One turn sends every row of this set to another row. A few are shown first. Where does it send the rows asked after them?
z_245: [ -6 -13  10   7 -38   8  17 -10   0  -2   9   9 -19]
z_41: [  7  38 -10   0 -15 -14  -4  15  -7  -3  -3  -6  -4]
z_203: [-14 -22  11 -10  11  22   5  11  13   8  10  -8 -12]
z_577: [ 20  -6  19   3 -10  21  30   5   0  10   9  -7 -29]
z_109: [-23  -1  -6  -2   3 -13   8 -19  12  26  -4  -4  -5]
z_927: [ -4  39  -5   5  -7  -6  -1 -16 -19   4 -15  -6 -11]
z_400: [  5   4  21 -23   2 -12  -3   4   0   7  15 -14  17]
z_201: [ -1  19   6  -5 -28 -13 -13  17 -15  -8 -14  -4   2]
z_831: [ 16  -7  12   5 -12  23  32  -3   4  12   5  -8 -30]
z_554: [ 15 -11  15  -3 -15  25  27 -10   6  14  -3 -10 -30]
z_289: [  1 -19  11 -13  26   6  -8 -15  -3   7   6   8 -16]
z_817: [-27   9  -1   7   5 -16  19  -8  -5  12  18  -5 -10]
z_567: [ -6  26   0   2  -9  -2  -4 -10 -18  14 -33   4   2]
z_726: [ -3 -18 -15  -3   7   8   5 -11   3 -12  23  -3  -8]
z_98: [-10  12  15  -5   7 -16  12   6 -13   0  30 -12   2]
z_845: [  2 -26  12  -3  22   4  -5   9  -1   5   8   8  -4]
z_492: [ -5  17  12  -3 -20  -3 -13   6 -16   6 -31  -1   9]
z_79: [ -5 -16   3 -18   4  18   7   9  19   0  20 -12 -15]
z_282: [-13 -13  13  -9  23  26  10   0   5  13   8  -4 -15]
z_326: [-13  31   4   7 -10   4  -6 -13 -17  12 -26  -5  -1]
z_732: [ 18   0  17 -11   3  32   7  17  -9   0 -13   0  13]
z_631: [ -2 -14  -6 -13  16   8  -2 -28   0  -3  15   1 -17]
z_360: [ -4  15  12   3 -18 -10 -17  12  -7  13 -30  -3   1]
z_105: [ -2  38 -13   2  -9 -10   2  -8 -17   6 -16   5 -11]
z_182: [ 34   8  13 -18  -5   2  11 -11   4  19   1  19 -17]
z_931: [  6  22   1   0 -24 -15 -11  21  -5  -4 -12  -9   4]
z_48: [ 23  -9  25  -6 -12  20  23   5   2  11   5  -8 -30]
z_976: [  1  -8  23  17 -19  19  24   1 -17   2   7   9   1]
z_546: [ -4   0  16  -1 -17  26  11  15 -18 -23   8  -9  -5]
z_381: [ 13  -2   2 -14 -29  -3   9 -18  13   8   5  14 -30]
z_970: [ -4  -4   8 -20   0 -11  -5 -10  15  25  -6  -9  12]
z_907: [ -1  22   8  -4 -25 -14 -17  21  -4   1 -14  -6  -5]
z_636: [ 20   5   1 -17  11  19   3   2   7  20 -26  14 -14]
z_72: [ -1  43 -11   7  -7  -3   3  -6 -16   5 -10  -5  -3]
z_934: [  5  39 -11   2 -17 -12  -1   3 -13  -8  -2 -11  -3]
z_485: [ 26   5  25   1   0  16  21  -1 -16  15   4  17   2]
z_26: [  0 -25  -4   3  12   6   3  12   3  -7  19   0   0]
z_307: [-13  18  15  -1 -21  -3 -19   2 -10  10 -28  -5  -1]
z_16: [-16   3  -2  -3 -20  11  12  -1  -8 -17   9   0 -40]
z_69: [-12  24   9   5  -9  -5 -11 -11 -17  16 -30  -1  -9]
z_908: [ -5  -3   6 -15  27  23  13  -7   5  10  18  -6 -21]
z_432: [  0  35  -9  -2 -21 -17  -2  10 -15  -9  -5   0 -11]
z_73: [ 21 -11  23  -9 -14  22  21  -5   5  13  -1  -9 -30]
z_829: [  0  -4  -1 -20  16  18  11  -1  13   0  25 -11 -20]
z_321: [ -1   8 -11 -13  -4   7   7  -8   9   8 -11  14 -46]

z_203 -> z_908
z_289 -> z_726
Where do these go?
z_41 -> z_307
z_492 -> z_105
z_970 -> z_817
z_732 -> z_321
z_554 -> z_577
z_934 -> z_360
z_976 -> z_182

